Small tables with named rows and columns. After each table, cells are looked up by row and column.

peb =
         puzazos      nas   mefetu
mesolig   38.737  -75.803   40.162
rizu      76.353  -86.481   41.648
mut       40.162   -2.353  -62.459

mefetu of rizu is 41.648
mefetu of mut is -62.459
puzazos of mut is 40.162
puzazos of mesolig is 38.737
nas of mut is -2.353
puzazos of rizu is 76.353
nas of mesolig is -75.803
mefetu of mesolig is 40.162
nas of rizu is -86.481

Table pez
	dal	zerep	razopog	niv	dipo
nom	779	518	660	447	290
nuvozub	510	501	525	480	431
fogiris	594	360	621	491	631
buvufe	690	320	244	486	360

What is the dal of nuvozub in pez? 510
What is the dal of fogiris in pez? 594
What is the zerep of nom in pez? 518
What is the razopog of nuvozub in pez? 525
What is the dal of buvufe in pez? 690
What is the dipo of buvufe in pez? 360
What is the dipo of fogiris in pez? 631
What is the dipo of nuvozub in pez? 431
Which row has the largest razopog? nom

sep =
	fef	lanuzup
bet	0.1	0.8
kesu	0.3	0.6
lifuro	0.5	0.3
bamote	0.3	0.3
taso	0.5	0.3
remamor	0.7	0.1
tozud	0.2	0.5
latid	0.7	0.1
tevo	0.2	0.6
dure	0.3	0.4
vaku	0.3	0.4
vom	0.8	0.1
zaka	0.7	0.1
kuv	0.4	0.3

tevo, lanuzup => 0.6
remamor, fef => 0.7
latid, lanuzup => 0.1
zaka, lanuzup => 0.1
taso, fef => 0.5
bamote, fef => 0.3
kesu, lanuzup => 0.6
dure, lanuzup => 0.4
Which row has the largest lanuzup? bet

nimebiv:
|  | ruz | vadeko | viz | bizi | zinumef | nim |
|---|---|---|---|---|---|---|
| sumuv | 94 | 23 | 51 | 85 | 51 | 61 |
| dizutad | 43 | 45 | 53 | 31 | 89 | 74 |
| gar | 40 | 84 | 68 | 53 | 36 | 35 |
| bobud | 30 | 75 | 70 | 44 | 36 | 33 |
| zukuzak | 37 | 76 | 63 | 47 | 34 | 38 |
| feg | 34 | 70 | 67 | 42 | 48 | 48 |
| fasig | 50 | 35 | 60 | 29 | 97 | 75 |
| ror | 28 | 72 | 70 | 44 | 50 | 49 |
| taluna | 35 | 73 | 74 | 43 | 46 | 50 |

feg, ruz => 34
fasig, bizi => 29
dizutad, vadeko => 45
feg, viz => 67
feg, vadeko => 70
ror, nim => 49
ror, vadeko => 72
fasig, viz => 60
sumuv, vadeko => 23
sumuv, zinumef => 51
sumuv, ruz => 94
ror, zinumef => 50
ror, bizi => 44
gar, vadeko => 84
sumuv, nim => 61
dizutad, ruz => 43
feg, nim => 48
bobud, vadeko => 75

Table bamopem
cols = limam, pigepar, runati, neb, boze, vufodig, zil, buv, muneg
puvoli: [238, 208, 98, 234, 239, 214, 172, 70, 165]
rebit: [176, 192, 54, 224, 207, 99, 219, 85, 113]
mededu: [38, 149, 128, 175, 105, 90, 187, 251, 102]

What is the boze of mededu in bamopem? 105
What is the runati of mededu in bamopem? 128
What is the zil of puvoli in bamopem? 172
What is the buv of puvoli in bamopem? 70
What is the neb of puvoli in bamopem? 234
What is the muneg of rebit in bamopem? 113
What is the neb of rebit in bamopem? 224
What is the vufodig of rebit in bamopem? 99
What is the buv of mededu in bamopem? 251
What is the muneg of puvoli in bamopem? 165
What is the boze of puvoli in bamopem? 239

Table lig
|  | gemu | ruluzo | pubo | zesepat | razivu | mozamis | gipumuk | devi | reb | norob |
|---|---|---|---|---|---|---|---|---|---|---|
| zuk | 11918 | 80604 | 48699 | 60538 | 57379 | 46811 | 19240 | 7083 | 26140 | 75818 |
| finim | 43546 | 39825 | 34027 | 61075 | 49438 | 41643 | 41219 | 47550 | 37838 | 38502 |
| nep | 27564 | 59998 | 41395 | 60632 | 53289 | 44702 | 29444 | 27404 | 32411 | 56098 |
| tifal | 17949 | 79132 | 54070 | 51212 | 54160 | 47986 | 26429 | 11370 | 32094 | 77075 |
| gumis | 39164 | 57053 | 54366 | 38500 | 45655 | 49968 | 40690 | 36115 | 47756 | 54502 |

What is the zesepat of zuk in lig?
60538
What is the devi of finim in lig?
47550
What is the razivu of nep in lig?
53289
What is the mozamis of gumis in lig?
49968
What is the devi of nep in lig?
27404
What is the norob of tifal in lig?
77075
What is the mozamis of zuk in lig?
46811
What is the devi of gumis in lig?
36115
What is the mozamis of nep in lig?
44702
What is the gemu of zuk in lig?
11918
What is the razivu of finim in lig?
49438
What is the ruluzo of nep in lig?
59998
What is the reb of gumis in lig?
47756
What is the pubo of tifal in lig?
54070
What is the mozamis of tifal in lig?
47986
What is the norob of finim in lig?
38502
What is the razivu of gumis in lig?
45655
Row with the largest mozamis: gumis

rubibek:
|  | gom | kemi | dezemi | kinapuf | gezima | mevuli | dakam | mepasu |
|---|---|---|---|---|---|---|---|---|
| vut | 642 | 523 | 466 | 424 | 636 | 478 | 601 | 602 |
| peno | 558 | 459 | 498 | 208 | 624 | 493 | 622 | 662 |
| purus | 707 | 538 | 476 | 505 | 602 | 460 | 601 | 629 |
| fanelak | 525 | 514 | 515 | 454 | 558 | 523 | 546 | 545 |
| nonoliz | 770 | 529 | 448 | 428 | 657 | 431 | 646 | 685 |
| fetogu | 617 | 494 | 503 | 360 | 587 | 482 | 603 | 648 |
| ledo | 599 | 507 | 485 | 384 | 613 | 491 | 593 | 605 |
| vur | 555 | 518 | 536 | 505 | 515 | 515 | 541 | 568 |
| tik | 519 | 480 | 518 | 321 | 576 | 515 | 577 | 602 |
| kiv | 531 | 525 | 496 | 473 | 585 | 522 | 546 | 523 |
| sibam | 770 | 552 | 445 | 517 | 647 | 438 | 624 | 643 |

gezima of nonoliz: 657
kinapuf of purus: 505
mepasu of nonoliz: 685
kemi of purus: 538
mevuli of kiv: 522
gezima of purus: 602
dakam of vur: 541
kinapuf of vur: 505
kemi of peno: 459
gezima of peno: 624

lin =
|  | fadad | kazitir | kolel |
|---|---|---|---|
| neza | 5563 | 3459 | 6017 |
| kago | 5922 | 2272 | 6710 |
| kibo | 4855 | 5803 | 4650 |
| kif | 5199 | 4663 | 5315 |
| duzozam | 4224 | 7890 | 3432 |
| magerak | 5653 | 3162 | 6191 |
| nid | 5527 | 3577 | 5949 |
| gem | 4150 | 8135 | 3289 |
| vanutap | 4186 | 8017 | 3358 |
| guk | 4547 | 6823 | 4055 |

kazitir of gem = 8135
kazitir of kif = 4663
kazitir of nid = 3577
fadad of magerak = 5653
fadad of duzozam = 4224
kolel of guk = 4055
kazitir of kibo = 5803
fadad of kago = 5922
fadad of kibo = 4855
fadad of vanutap = 4186
fadad of kif = 5199
kolel of kibo = 4650
kolel of neza = 6017
kolel of nid = 5949
fadad of neza = 5563
kolel of duzozam = 3432
kazitir of neza = 3459
kazitir of duzozam = 7890
Which row has the largest kazitir? gem

Table butini
fields: dimele, beli, vafisun, papan, buk, mim
rika: [184, 179, 175, 180, 173, 149]
sar: [178, 191, 134, 183, 228, 220]
zoda: [155, 120, 116, 57, 77, 238]
sot: [117, 130, 150, 143, 141, 140]

dimele of sar is 178
beli of sar is 191
vafisun of sar is 134
dimele of sot is 117
beli of sot is 130
dimele of zoda is 155
beli of zoda is 120
buk of rika is 173
mim of rika is 149
papan of rika is 180
mim of sar is 220
papan of zoda is 57
vafisun of rika is 175
buk of zoda is 77
vafisun of sot is 150
dimele of rika is 184

gavukab:
|  | kepomem | ziso | bipov | zomeki | buv | fep |
|---|---|---|---|---|---|---|
| bime | 212 | 194 | 248 | 124 | 117 | 75 |
| piz | 212 | 194 | 248 | 124 | 117 | 75 |
| lor | 212 | 194 | 248 | 124 | 117 | 75 |
| mamomor | 212 | 194 | 248 | 124 | 117 | 75 |
| fizadut | 212 | 194 | 248 | 124 | 117 | 75 |
| ruli | 212 | 194 | 248 | 124 | 117 | 75 |
| vig | 212 | 194 | 248 | 124 | 117 | 75 |
| mez | 212 | 194 | 248 | 124 | 117 | 75 |
| dos | 212 | 194 | 248 | 124 | 117 | 75 |
| miz | 212 | 194 | 248 | 124 | 117 | 75 |
| nise | 212 | 194 | 248 | 124 | 117 | 75 |
| lev | 212 | 194 | 248 | 124 | 117 | 161 |
| superan | 212 | 194 | 162 | 38 | 31 | 161 |

What is the zomeki of vig in gavukab? 124
What is the kepomem of fizadut in gavukab? 212
What is the bipov of piz in gavukab? 248
What is the fep of superan in gavukab? 161
What is the fep of miz in gavukab? 75
What is the zomeki of bime in gavukab? 124
What is the bipov of ruli in gavukab? 248
What is the fep of dos in gavukab? 75
What is the fep of lev in gavukab? 161
What is the ziso of piz in gavukab? 194
What is the ziso of bime in gavukab? 194
What is the kepomem of lor in gavukab? 212

